One vector is turned by the same rotation once a step. Each row is the vector after some number of steps, and that number follows the row.
The counts run from 0 to 457.
[102 151  95 134 133 129 132 163 154 114 158  88 127 113 161  90 124 192
 146  67 124 147 141 146 145 134 179  78  83 108 124 140 125 128 142 138
 122  84 128  78  95 154 125 151 139 144 143 126 136 164 139] -> 33
[138 137 111 132  95 130 121 191 123 112 103 104 156 135 142 120 107 193
 153  70 135 152 118 164 146  89 164  73 110 118 115 154 119 134 127 166
 129 107 120 116  83 150 127 124 110 153 128 111 154 163 158] -> 324
[ 93 141 128 128 111 111 130 160  70 118 103 184 139 148  98 144 109 170
 127 129 148 129 117  98 117 122 137  59 116 123 140 131 121  99 115 174
 121 140 160 111 115 166 144  80 107 168 134 122 159 167 110] -> 228
[100 101 109 149 100 133 137 147 172  95 106 106 121 146 145 112 136 113
 173  89 150 163  72 119 124 148 108 147 111 164 114 141 121 138 122  99
  97 101 143  57 144  92 118  86 138 130 139 134 125 143  81] -> 13
[131 119 146 148 103 146 155 185 107 132  96 106 159 142 160 117 128 149
 133  47 134 134 144 153 144  82 133  87 138  95 115 123 129 119 163 142
 126 131 133  98 102 161 153 112  95 173  98 113 137 169 146] -> 189
[ 96 148 116 148 129 131 153 127 117 159 116 153 102 168 129 161 118 180
  94 149 153 126 107 132 123 121 131 110  85 157 109 137 158 107 108 109
 166 103 169  78  83 132 106 106  88 180 109 135 137 170 110] -> 265
[113 130 147 156 169 131 148 104 137 131 148  94  82 155 172 105 118  80
 141 109 102 114 108 124 116 123 102 148 116 141  95  87 137 166 145  94
 116 105 144  52 131 106  91 135 133 178 144 141 142 123  98] -> 278
[131 150 114 118 125 120 135 114 168  86 147 114  77 174 132 135  90 115
 152 155 116 127  87 127 110 124 125 147  72 168  95 134 135 178  99 134
 120  91 134  74 119 115  74 127 140 154 146 137 151 128 105] -> 140
[127 140 154 131 105 140 147 146 159  80 193 159 102 135 150 133 117 123
 155 132 116 102 161 117 109 129 138 130  82  87 121 105 128 133 162 149
 148 131 175  59 134 135 125  88 128 166 140 131 103 158 102] -> 206
[136 154 160 126 129 101 152 165  91 114 144 141 130 148 132 128  96 123
 126  86 123  95 168 132 126  92 128  81 122  95 127 119 125 133 138 180
 114 131 135 102 133 194 164 117 116 185 101 126 171 158 151] -> 60
[116 130 169 158 151 132 140 118 101 142 117  83  81 145 183 113 104  99
 146 104  92 126  97 125 131  89 102 112 139 123  86  93 129 167 143 126
 127 112 120  75 124 111 105 133 116 199 151 128 150 116 109] -> 282
[ 81 123 125 156 169 112 124 148  66 146 107 157 156 135 119  84 134 116
 134  76 139 118 124 105 117 145 121  78 150 126 151  86 114  99 148 123
  93 152 161  92 141 148 142  98 123 157 141 133 170 159 104] -> 90
[159 131 168 131 101 133 125 158 135  74 170 157 118 149 143 133  96  91
 171 131 105  91 147 129 106  95 125 139 106  94 113  95 118 160 157 170
 144 153 166  83 131 125 107  82 122 168 143 125 127 141 116] -> 210
[ 92 112 122 150 163 118 123 148  77 131 100 158 170 148 113  84 132  92
 138  73 141 121 117 107 111 146 113  98 153 136 146  83 111 114 148 123
  78 160 161  94 145 146 131  96 131 143 138 130 170 155 100] -> 88
[ 85 146 129 160 168 100 118 149  61 158 127 165 139 125 120 106 113 165
 126 101 140 112 129 119 123 132 140  56 135 125 146 110 122  90 128 145
 132 140 158 106 117 141 142  99 108 175 146 138 178 162 124] -> 94
[136 105 137 138 107 154 165 166 162  94 126 120 159 163 149 107 145  77
 143  61 134 120 148 137 119 122 111 153 119 111 116  98 129 142 177 108
  95 137 159  67 140 153 131 105 126 141  93 122 117 164 112] -> 50
[ 95 113 134 140 129 126 136 137 125  93 141 184 135 150 109 113 134  84
 151 124 143 113 119  88  95 162 108 135 119 134 142  92 118 119 148 119
 102 151 186  65 160 127 123  66 137 141 140 137 132 154  72] -> 372
[ 95 124 131 131  84 154 156 126 155 107 110 109  75 154 160 153 123 145
 142 144 125 160  77 105 125 116 115 129  90 140  92 135 140 147 126 120
 134  88 142  59 109 111  99 104 119 167 139 119 103 141  74] -> 432
[116 129  86 122  92 146 155 170 187  86 135 132 157 155 126 123 144 160
 135  82 159 145 134 142 125 144 155 130  72 133 128 146 134 119 139 118
 111 109 162  74 106 162 122 110 131 116 100 124 113 189 118] -> 332
[ 97 160  98 107 134 137 148 110 146 108 120  92  85 169 139 130 112 157
 115 134 108 152  92 116 125 125 145 105  72 151  99 126 145 161 112 131
 104  78 130  84  86 161  75 164 137 154 140 118 143 145 106] -> 426
[108 148 119 147 128 127 153 128 126 154 123 157 100 172 125 163 115 173
  98 151 155 118 107 137 120 121 127 119  82 162 109 140 158 112 106 111
 169 105 169  77  88 129 101 103  87 180 105 141 141 169 113] -> 266
[169 118 116 125  72 154 139 180 188  72 130 133 154 173 134 139 120 125
 158  98 140 125 128 163 118  99 139 159  84 128 106 136 129 157 145 135
 132 129 159  83 102 131  93  98 118 131 105 120 117 165 132] -> 44
[106 153 118 116 117 133 165 145 168  82 187 152 114 142 133 126 129 138
 128 113 131 110 170 114 112 150 152 122  63 104 132 121 136 127 151 139
 122 110 172  58 126 177 133 113 138 148 118 133 112 175 107] -> 202
[ 98 131 110 154 167 122 106 130 135 114 173 174 128 136 120  95 124 118
 162 132 135 107 117 115  98 172 137 130 100 143 141  91 119 121 140 110
 130 142 191  65 132  93  89  86 140 135 174 149 140 150  89] -> 240
[141 135 167 134 101 137 139 153 147  78 184 160 107 139 148 136 106 109
 163 134 110  93 155 123 107 111 131 135  97  86 117 101 122 146 158 161
 154 142 170  69 133 124 116  83 124 173 144 131 114 147 109] -> 208
[109 118 134 112 135 138 127 149  88  91  99 135 155 161 124  97 120  85
 148  82 103 127 123  97 113 113 124  91 141 104 132  73 109 152 167 157
  60 157 146 107 130 175 113 121 141 144 145 105 153 145 102] -> 219
[ 75 136  96 112 105 121 157 132 138 102  89  99 100 155 129 131 123 160
 131 105 139 174  75  98 133 140 128  92  90 156 114 158 130 138  98 132
  79  76 120  81 119 164 129 130 135 143 127 120 145 153  92] -> 295
[123 128 104 148 114 144 113 145 128 136 104 169 138 172 110 151 114 169
 131 154 152 132  82 141 115 120 137 127  94 167 115 129 138 117 115 115
 165 133 181  93  74  95  70  82  93 152 135 129 134 164 109] -> 399
[126 130 103 142 173 133 104 144  80 151  80 124 169 177 117  94 112 122
 125  93 118 121  97 148 118 100 137 100 138 156 116  85 124 148 136 125
 104 147 146 125  82 137  68 143 111 149 141 120 187 145 141] -> 253
[121 109 158 149 118 144 174 164 131 114 129 122 147 147 159 108 141  84
 135  53 132 114 159 129 126 112 107 129 137  94 119  93 130 127 181 118
 102 139 154  66 145 160 157  99 118 166  96 122 122 162 114] -> 53
[118 117 137 145 140  97 150 143 135 112 109  92 113 155 142  98 113  71
 158  62 139 131  96 126 126 128  88 133 136 162 110 132 118 158 113 115
  70 102 113  73 173 137 150 115 140 156 113 143 180 128 111] -> 444
